One turn moves each row of this set onto another row. After a few examples, where does it send each row asked below?
vopaf: 70 -143 -235 22 102 99 -105 -60 285 15 87 65 -142 -434 -78 173 311 88 -135
sose: 205 -193 -57 265 172 -141 297 127 -168 167 -176 -131 32 84 -190 -14 -287 -6 -50
bem: 135 -123 -262 217 -130 -112 144 -163 -8 -38 -78 -348 85 173 -8 18 -167 -255 71
raso: 341 -254 -43 210 153 -196 176 54 -188 161 -143 -82 90 -140 -139 -47 -362 -70 -83
fak: -21 -63 -252 113 149 190 4 -25 311 56 67 58 -197 -293 -110 171 325 100 -123
lal: 54 -86 -326 27 -222 108 -11 -184 81 -153 -12 -248 151 231 -29 -130 17 -283 95
nimi: -117 196 225 -221 -198 81 -32 46 168 -187 227 257 -202 -270 -84 -154 149 118 198
Mit: 270 -208 -243 128 -224 -189 -18 -180 -47 -82 -43 -327 159 9 40 29 -164 -274 62
mik: 179 -313 1 80 -175 -305 72 235 -298 11 -188 -156 81 229 -245 104 -105 178 -41
seb: -118 183 205 -169 -156 113 -13 12 193 -182 220 271 -206 -298 -61 -173 115 90 198
zatun: -269 -126 308 51 -215 -67 -184 -15 203 -173 -86 0 -4 -122 -37 -13 -34 223 397
Subof: 63 -195 -218 -51 -29 42 -199 -33 245 -47 93 69 -116 -397 -80 195 382 140 -121
Bet: 215 -155 -265 172 -138 -125 91 -193 -15 -39 -64 -341 127 54 60 4 -198 -305 61
timum: 7 90 213 -93 -176 -114 281 93 -136 15 313 239 -164 -1 -263 28 76 224 -311
Sapop: 25 133 188 -57 -73 -59 337 41 -81 60 312 260 -193 -39 -256 4 33 168 -318
Pidag: 115 -160 -309 -39 -271 75 -108 -236 47 -152 16 -221 189 98 22 -129 -19 -311 77
kos: -324 -40 272 189 -27 71 -25 -69 293 -112 -95 19 -65 -122 -23 -50 -107 150 402
Vite: 125 12 228 -178 -189 -166 172 15 -123 2 332 278 -132 -205 -180 -7 35 167 -322
kikal: -172 -134 292 79 -103 -30 -178 -137 245 -145 -50 47 14 -348 46 -83 -144 116 366
Bonit: -358 -89 295 129 -127 9 -79 -17 237 -156 -87 8 -35 -41 -36 -38 -53 239 383
laku: 322 -364 -4 16 -183 -358 -66 167 -319 4 -137 -104 137 3 -176 48 -176 106 -69
kese: -159 183 221 -207 -200 98 -10 57 172 -194 208 265 -215 -217 -115 -141 167 139 195
bigek: 143 -187 -252 118 -305 -196 2 -92 -79 -118 -71 -359 136 248 -5 74 -50 -184 96
kopar: -170 197 207 -183 -167 134 35 66 198 -179 185 247 -213 -191 -106 -160 148 136 209
zetor: -18 -42 114 -34 107 -329 121 304 -257 208 -103 -32 -178 110 -140 -146 -61 324 -117
vife: -92 -52 -256 98 91 142 21 40 287 9 63 15 -199 -136 -175 204 399 180 -107
kuv: 96 -159 -316 -42 -303 63 -110 -188 44 -162 -1 -230 175 149 -13 -88 20 -259 97
vutof: 25 -98 143 -110 -3 -406 5 294 -317 136 -95 -9 -129 24 -123 -130 -22 339 -119
zagiv: 61 114 193 -66 -47 -70 325 1 -83 73 330 265 -172 -156 -205 -32 -30 128 -316
kuf: 398 -339 -27 78 -31 -314 -3 83 -265 82 -120 -56 114 -192 -118 -8 -289 -9 -82
meb: 28 10 111 48 252 -274 194 229 -192 268 -115 0 -178 1 -83 -196 -156 238 -133
taru: 113 -196 -42 230 21 -196 236 234 -226 87 -198 -170 23 285 -264 38 -161 120 -36
vaf: 65 46 211 -191 -211 -147 193 63 -173 -21 350 269 -118 -82 -240 20 86 236 -319
zise: -241 -76 278 138 -12 30 -80 -127 279 -83 -71 36 -32 -298 24 -102 -169 90 369
nemel: 146 -138 156 -152 7 -433 -61 254 -301 142 -68 9 -99 -160 -79 -167 -75 288 -148
tif: 87 -101 -331 38 -182 135 13 -236 85 -105 -10 -232 141 162 -5 -134 -36 -324 82
Lini: 119 -109 -323 -3 -213 97 -53 -243 81 -123 2 -222 162 81 7 -134 -32 -329 76
lipu: -84 -124 -221 21 -34 81 -83 80 238 -59 67 17 -169 -107 -186 226 452 245 -87
nos: 126 -25 111 -2 264 -298 123 158 -201 264 -74 24 -155 -206 -55 -223 -203 181 -160
Ris: 105 -130 -264 197 -215 -126 103 -105 -47 -79 -93 -373 99 286 -17 67 -76 -191 86
zapot: 39 -130 -311 -8 -291 88 -74 -182 50 -166 -12 -248 160 228 -25 -108 39 -248 77
Dosod: -13 -189 -234 -62 -104 32 -199 60 192 -78 92 46 -122 -225 -137 218 449 227 -101
lizu: 206 -102 144 -96 126 -391 6 172 -262 223 -56 40 -113 -275 -17 -194 -184 212 -154
dumi: -198 -173 304 14 -201 -78 -226 -46 208 -191 -56 33 14 -257 6 -55 -68 170 374
vamu: 212 -233 -247 69 -320 -233 -44 -138 -92 -133 -68 -344 160 100 12 54 -104 -199 63
muzoz: 133 74 206 -114 -114 -113 239 -10 -105 52 362 290 -145 -229 -190 -31 -19 142 -344
gare: -119 203 215 -160 -116 124 51 2 206 -154 221 261 -222 -271 -93 -196 113 94 180
fozib: -158 220 211 -156 -139 137 68 42 197 -159 193 258 -233 -226 -98 -169 123 107 195

taru -> sose
lizu -> nemel
timum -> Sapop
Where do these go?
bigek -> Ris
lal -> tif
dumi -> zatun
lipu -> vife

One turn moves each row of this set onto another row. After a few examples, where does it send each row asked below?
Fupu: -231 -64 114 -60 83 18 324 -380 -273 -284 214 -236 77 43 220 157 -1 -94 -43 63 151 15 -19 8 -156 -136 -407 425 -10 212
tibi: -296 104 -117 -99 -253 -386 273 -162 -197 -66 -205 -162 -24 -77 108 -172 -404 -306 460 -219 7 -140 329 173 -18 21 -389 123 -10 158
Fid: -223 -42 -404 -34 -89 327 237 -228 -170 -241 -78 138 83 141 169 26 -93 -146 355 185 309 7 325 -61 218 9 -224 11 -104 -110
Fale: -211 268 -118 -126 -157 -188 96 -245 -275 -227 -103 -201 74 174 -25 -127 451 106 63 181 255 74 164 -16 -293 -110 -325 -116 134 -154
saso: -91 -89 -34 -169 91 147 321 -339 -50 -274 79 74 104 55 254 214 -158 46 25 179 125 -51 -70 3 -218 -255 -421 253 -92 170
tileb: 23 203 -71 147 68 -423 54 195 118 179 -252 -128 -207 -234 36 118 -16 -128 -84 -101 136 -144 241 71 86 -41 173 -107 27 218
gati: -271 -272 -23 -40 106 131 -206 -13 -20 -155 92 135 64 215 123 -88 -239 391 -70 30 27 56 18 240 -61 -71 -244 32 175 -391
sove: -409 19 -26 -51 -141 -357 349 -127 -174 -21 -103 -245 -133 -140 183 -83 -384 -160 423 -214 4 -159 298 251 -71 5 -400 142 -39 261
gimu: -386 -40 -47 86 6 243 -301 110 -302 -206 115 22 48 103 10 -119 59 97 -38 -44 23 128 230 161 84 62 -80 -75 183 -418
ded: -170 128 6 -174 -198 -200 213 -355 -161 -172 -75 -263 -81 232 80 -71 317 314 30 140 288 235 211 38 -275 -60 -392 -121 20 -156
Limuz: -152 -78 61 -122 -40 -116 375 -376 -48 -95 -67 -267 -165 312 34 -12 87 442 36 165 355 118 247 45 -206 -1 -340 -139 28 -231
rumib: -315 -113 -252 177 55 -320 -97 95 133 72 -42 -55 -48 -93 391 -36 -442 -182 -242 190 99 -105 -196 -108 140 77 -83 28 58 -329
Dev: -192 -91 21 -24 161 -11 401 -314 -57 -63 -44 -217 -93 357 -120 -11 1 378 52 221 390 -151 240 -10 -148 -7 -205 -139 141 -289
fesov: -198 -234 167 -102 28 7 -208 -134 -79 -197 142 -21 65 215 126 -78 -200 330 -204 -57 -27 210 -9 207 -121 -53 -321 161 186 -363
davop: -153 -132 -56 113 -4 -341 -22 -40 159 52 -19 -108 -69 -55 365 3 -544 -178 -345 119 54 27 -147 -154 115 118 -117 68 38 -384
Lagug: -114 -23 77 111 -105 -307 -9 -66 65 15 20 -192 -144 -135 375 72 -433 -228 -419 51 -5 210 -57 -203 88 164 -85 5 -37 -342
ramaz: -39 -4 -158 115 65 -607 84 80 229 243 -276 -204 -212 -82 151 21 -194 24 -37 -103 255 -126 166 190 155 -7 38 72 86 176
Lede: 113 53 -108 46 -60 -659 70 -21 228 201 -322 -213 -177 -22 118 -15 -234 -48 -65 -154 207 7 210 127 168 35 -6 115 80 125
befe: -66 65 -134 163 121 -476 73 191 186 236 -233 -170 -228 -169 104 82 -82 -6 -36 -85 199 -205 188 162 116 -41 130 -27 56 225
bepad: -323 5 118 32 -71 115 -300 -18 -366 -254 167 -121 69 97 21 -119 87 48 -155 -134 -25 273 216 140 17 98 -148 55 193 -397
zub: -218 -91 236 -62 -65 -6 -252 -128 -245 -254 187 -142 71 166 89 -102 -41 153 -238 -135 -62 313 86 166 -94 28 -277 181 192 -360
rit: -365 1 -260 80 -94 194 251 -270 -389 -239 40 -176 46 115 138 -27 61 -290 275 63 331 80 387 -29 276 125 -242 204 -15 -64
sadi: -84 -88 -295 -141 6 297 287 -268 -4 -252 -68 270 103 98 215 156 -205 22 227 231 209 -49 107 -34 -29 -193 -312 39 -156 10
purov: -123 182 28 -88 -108 -109 358 -84 -130 -97 -185 38 -1 -161 -64 16 -476 -330 356 -159 -105 -302 344 40 -120 -84 -210 -64 -52 144
sig: -379 -7 89 -38 -15 -228 428 -80 -146 -2 -50 -190 -178 -205 116 39 -404 -85 358 -190 -55 -259 273 229 -146 -59 -322 47 -90 311
vezag: -417 -6 -300 222 0 -255 -150 206 20 63 -24 -67 -88 -227 427 -31 -236 -210 -194 179 74 -63 -150 -83 135 69 -38 -90 10 -257
met: -257 231 -160 -23 45 -83 121 -162 -266 -198 -88 -141 129 231 -172 -123 357 34 81 234 306 -208 151 -61 -229 -117 -188 -118 236 -203
Geba: -373 -11 -4 55 7 33 286 -347 -434 -270 185 -364 39 88 158 43 97 -266 75 -2 271 84 208 0 94 69 -336 400 35 93
Sison: -376 88 -159 213 -93 -209 -135 184 -53 27 16 -142 -181 -317 443 29 -118 -268 -258 122 -1 129 -47 -117 93 117 -20 -143 -59 -239
femor: 167 259 -34 64 -74 -476 39 92 115 124 -290 -129 -160 -191 22 92 -48 -197 -119 -147 108 -3 272 27 99 -5 148 -63 26 161
vodof: -251 62 -85 34 199 3 277 -197 -164 -128 -62 -158 52 318 -230 -63 137 176 76 265 364 -337 184 -57 -155 -71 -137 -119 241 -279
zedir: -378 -170 -130 42 98 245 -262 109 -134 -157 66 146 58 147 61 -102 -102 268 17 36 56 22 136 206 45 -18 -123 -88 169 -432
segam: 203 184 -48 22 -136 -597 40 -5 168 143 -317 -178 -138 -86 74 22 -147 -160 -109 -177 146 68 254 44 139 28 51 41 57 102
dad: -142 191 -79 -114 -223 -262 273 -145 -161 -104 -235 -17 45 -89 -10 -110 -458 -385 425 -191 -44 -209 365 71 -38 -26 -287 24 -6 96
vud: -226 73 30 155 -147 -235 -56 54 -48 4 48 -202 -208 -267 405 85 -214 -267 -371 56 -39 246 1 -171 81 151 -40 -107 -91 -276
nagev: -234 76 114 -53 -5 -102 426 -53 -123 -46 -85 -50 -114 -212 9 94 -453 -182 323 -152 -116 -325 300 130 -165 -99 -215 -65 -87 252

sove -> tibi
Sison -> vezag
Where do these go?
met -> vodof
saso -> Fupu
Lede -> segam
zub -> bepad

